Rotation paths and how fast each direction turns (degrees each step)
Each turn is a multiple of 5 degrees from 10 to 175, or 0.
Each row of a path follows its step; steps can be skipped.
path 1
step 0: [-17 -11   4  23  -2  -5   0  -1  -3  -3   5  -8  11  -5 -13  27   0  28
  12 -12 -10   7  -3   4  -1   0 -22   4   5 -15   0   3 -10  14 -18   1
  15   2   6  -3  -5 -11   4]
step 3: [  9  -3   3  -4   4  -8 -18 -10  21  -1   7  -3  -8  -1  -9   9  18  21
 -12  -3   8  25  10   2  -1  14  10  10 -10  10   4 -12  -1   5   4  11
  23  -2  -3   2  -3  -8  22]
step 4: [ -6  -1  -9  25   0  13 -24 -17  12  -2   6   0   4  -8 -11   1   6  14
  -7 -14  15   4  16   1  -1   1   9   4   9  24   2 -16  14  21   5   1
   5  12   5  10  -1  -8  10]
step 5: [  0  -7   5  24 -11  12 -14  -1  -2  -1 -12  15 -10   3  -8   2  10  14
  21 -19  16  10  15   0  -4  -1  -2  -7   6   3  -2 -18  -7  28  -1   9
   6  -2  13 -10  -1   9   1]
step 6: [ 13  -5 -15  21 -10 -12   7  -6   4   1 -12  22  -5  18  -3   8  17  -6
  15 -11   8  16  14 -10  -4  -3  -4   9   9  -2  25   0  11  15  -3  11
   2  -6  15   3   5  -6  -4]
step 7: [  0   7  15  27  -9  -9   6  -4   7  -5  -2  27  -9   0   1   8  10   7
   2  -4   5  17  12   0  -6  -8  -2  22  16 -19   8   1  21 -10  -3 -10
  18  -4  -6   2   7  -1   1]
step 8: [  0 -18   5  20  -6  -5  10  -2  -5   2  10   5   4  -5  -6  -5   8 -10
  -4   0  -5  25  14   6  -1 -15  10  26  11  -6  -1 -17   2 -10   1   6
  16 -13  -7   0   1   4  30]
step 9: [ 16 -12   9  24 -11   8  -6   5   5  13  14  -2   9 -17  -4  -9   2   0
  12  15  -7  15  -6 -10  -9  -8  12   8  18   5  -9 -11  18   3   5   2
  -3  -5  13  10  14  -2  20]
step 10: [ -4 -20  24  13   3 -13   0   6  19   3   3   3   5  -9  -5   2  -1   9
  18  -1 -14   9  -5 -10  -1  -1  13 -16  -2 -11   4 -12   9  12  12   9
   8   3  28  -4   8   4  18]
Directions:
[-4 -3  4 -4 -1  2 -1 -3  0  4  0 -6  1  1 -6 -2 -7 -1  2 -1  3 -1  2  1
 -3  1  0 -1 -1  4 -4  1  5  7  4  0  4 -4  8 -2  3 -2 -3]
65
[ 6 -1  5  0 -4 -2 -1  2  4 -2  0 -8  2 -5 -3  0 -4 -1  0 -1 -5  0  0  5
  5  1  1 -5 -3  0  4  3 -1  3 -7  1  2  2 -3  6  0 -1  1]
35
[ 8 -1  0 -4 -3 -5  0  3  1  2 -3  3 -3  2  3  2  2  1  4  3 -4  3  2 -3
 -4  3  1 -2 -8  1  2  4  1  0  5 -2 -2  3  6  0  3 -1 -1]
95
path 2
step 1: [ -5  -3  -5 -18 -11  12   3 -13  -4  11   3   6  -2  -8  -5   1  23  11
   1  -5   8 -13   4   8   0   7   7 -19  -4  -7  12  13  12  -8 -12  -4
 -10   7  -7   6   8   3  35]
step 3: [ 13  13  -7 -17  -8  -4  16 -16  -5   8   7  -9  -8   5   8   3  -3   3
   9  -6  -7  -7  -9   7  -5 -10  -3  -9  22  -3  22  -5  15  11  -4  14
  -4  -5  10  13 -25   1   8]
step 5: [  0  16  -2  -3  -4  -1   9   2  15  15   6   1  -7  -1  19   1  10   8
 -12  -6  -5  -7  11  22  21   3   5 -10   0   7 -10  14  11   1  15  -3
  -9  24  15  13  -8  -3  13]
step 6: [-14  13  17 -16   2  -1  11   2 -19  -2   1   8 -16  -8   8 -15  17  25
  -9  10   6   1  14   4   4   2   7   4  -8  -5  -8   8  23  -1  -1   4
  -4  11  -4  16  -2  -1  16]
step 7: [-21  -2  15 -22   3   1  14   8 -13 -10  -8   4  -4   1   5   2   8   8
  12   4  -7   0  -5  10  13 -17   6 -25  11 -11  16  12  10  -1  -3   3
  -7   3   8  -4  -2  11  21]
step 9: [ -1  11  -3  -5  -9  -4   3  -7  -9  -2  12  -3  14 -12  17   3   1   5
  -7 -12 -18 -29  -9  17   6   8   7  -7  24   3  15   1   0  -4  -3  17
  14  17  -2   6  -7   1   0]
step 11: [ -7  13  13 -26 -13 -19  14 -13   8   6  -6  -5  -7   1   1 -11   6  -5
 -10  -1 -11  -9  -7  -2   3  -7   6  -2   5 -12 -22  16  14  -6  -1   4
  -9  23   4   6   5   5  11]
step 12: [-13  11   8 -31  16  -3  13  12  -3   2  -7   4 -20 -10  -3  -5  -3  13
   6 -10  -4   2  -6   3 -21 -14  -5 -14  12   2 -11   9  19   2  -7   9
  -1   1   2  11  -2 -10   4]
step 13: [  2  -7   2  -5  12   1  18  -4  -8   5  -1  -6 -17 -15 -17  -1  -5   7
  -1   4 -12  -1 -13  23   4 -10   9 -22  12   5   5  25  -9  -4  -3  14
  14   6   0   2 -12  -4  15]
Directions:
[-3  7  2  3  2  0  3 -1  3  5  4 -3 -4 -2  3  2  1 -2 -1  2  0 -2  2 -4
  1  2  2  2  5  4 -4 -3  7 -6 -5 -1  0 -3  1 -1 -2  3 -7]
120
[-5  0 -9  5 -2 -1  1  0  2 -2 -5  5 -1  1  3 -1  7  0 -8  2 -1 -3  0 -1
 -1 -2 -3  2 -2 -1 -4  0  2  0 -2 -3 -7  7 -3  1  2 -2  0]
70
[ 3  4 -3 -5 -1 -6  3 -4  9  0  0 -5  0 -5 -3 -2  0 -7 -2 -5 -2  4 -1  2
 -7  0 -1  2 -2  1  0 -1  2  3  1  1 -1 -2 -2  3 -1 -3  1]
45
path 3
step 1: [-11  -1  -6   3  21   2 -24   3  -4  -1  12   8  -9   3  20  10  -3   1
 -22  -2   1  14  10 -12   7  -7  18   1  -4   5 -16  11   4  13  -8  18
 -13  22   7  -4  -2  11  10]
step 2: [ -9 -11  -2  -3  -2  -5  15  23  11  13  11 -29  -1  -1  -3  -3   2 -16
  18   3  -2  -5  -3  14  16  12   5  16  -4   1 -17  25 -11   2  -6  -7
  -1  -3  15   3  -3  -4   4]
step 3: [  5  -4  13   7  21   8  -4  -5  -5  -5   4   3   3   1  12  -6   0  -3
   1  -9   1   5  14  -9 -21   6  15  14 -17  15  18  -6  -9  16  -5  14
 -13   4  17 -14 -11 -21  15]
step 5: [  2  -7  -5   6  19  -1 -18  18  10   6   6  -6 -10   6   4 -21  -4   9
  20  18   4  13  -6  12   3  -4  -1  15  -8   6  -9  -8  -4  11   5  14
   6   6  26  -1 -12 -19  -3]
step 6: [ -7 -10  10 -10   6 -13   7  12  -7  -1   5 -10   8  -3 -13   5  -2  -2
  -6 -22   3 -18  32  11  -2   7   4  -3 -14   2  16   4  18  -6 -11   9
 -22   3  21  -5   1  -7  -3]
step 7: [ -6 -18 -16 -12  21   6 -19  -2   9  -4   7  -9   1  -5  16   2  -9  -3
  13  11 -20  14   8 -14   0  11  10  -4   6 -27  -6   3   0   1   8  25
   2   8  -3  -2  -1 -12   8]
step 10: [-20 -10  -7  15  10   8 -13  -7  -1  -8  19   1   5  -1   9 -15   2  -1
   0 -14  -5  -2   5  -9  -3  18  13  17  -3   7   2  16   3  14   7  17
 -26 -10  -5 -22   7   2  11]
step 11: [ -1  -9   2  -3  21 -14  -1   7  11  23  -5 -10 -15  -5  30   4  -2  -2
   4   2  -2  13   1  13   7  -4  -4   1 -14  -6  -8  15  -7   6 -21   5
   2  -5  23   8 -11  16  -3]
step 13: [  1 -18   1   6  21  -2   2   2  -8   8   1 -11 -12  10   0  -5  -6  -7
   2 -12 -24   2  24  -2  -3  23   0 -15 -26 -14   7   7   5 -11  -2  17
  -5  -6  11 -14  -1   6   2]
Directions:
[  4  -1   0   3   1   1   0  -3   2   6   0  -2  -2   6  -2 -10   1   1
   2  -4   2   2  -7  -1   0   8  -3   3  -6   1   0   2   0  -4   0   4
   2  -3  -1   1  -1  -2  -3]
135
[-2 -3 -3  1 -2  2  3  3  2 -1 -9  5 -5 -3  5 -3 -2 -6  0  1  3 -2  0  1
 -2  0  0  1 -5  4 -4 -3 -5 -4 -3  0 -2 -2  1 -6  6 -1  1]
45
[-1  2 -1  4 -4 -1 -5  3  0 -3 -1  2  1 -4 -3  6  1 -1  0 -8  2  0 -1 -6
  1 -2  4  3 -4 -4  1 -1 -1 -6  1  7  3 -1  1  5  1  1  5]
125
[-2  0  6  0  0  0 -2 -5 -2 -4  1  3 -5 -3  1 -4  1  1 -2  2 -3 -9  7 -3
  1  5 -3  3 -1 -5  3  1 -4  0 -3  1  0 -2 -5  1 -2 -4  0]
110
[ 0 -3  4 -3 -4  8 -3  2  6  3  4  4 -3 -2  2  2  1 -6  3  2 -1  6 -2  2
 -5 -2 -3 -3  0 -5  1  2  0  0  3 -1  0 -3  1  3 -2 -7 -1]
160
[ -3  -2  -1   0  -2  -4   4   0  -3   2   0  -3  -3 -10  -2  -2   1   0
   3   5   2   6  -2  -8   1   0   2   2   6   2   0  -3   2   0  -1   3
   2  -2  -1  -3  -3  -5  -3]
155
[-3  3 -3 -7  1 -2  1  5  3  2 -1  0  6  0  2  2 -5  5  3  2 -3 -2 -6  0
  3  5  0  1  0 -2  2 -4 -9  0  0  0  0 -3 -3  2 -1 -4  2]
155
[-3  7 -2  0  3  0 -6  0 -1 -2  2 -5 -3 -3  6  0  0 -3 -7  1 -3  0 -5  2
  5 -1 -4 -3  1  1  1  3  3 -4  3  2  4 -3  0 -6  0  0  3]
115
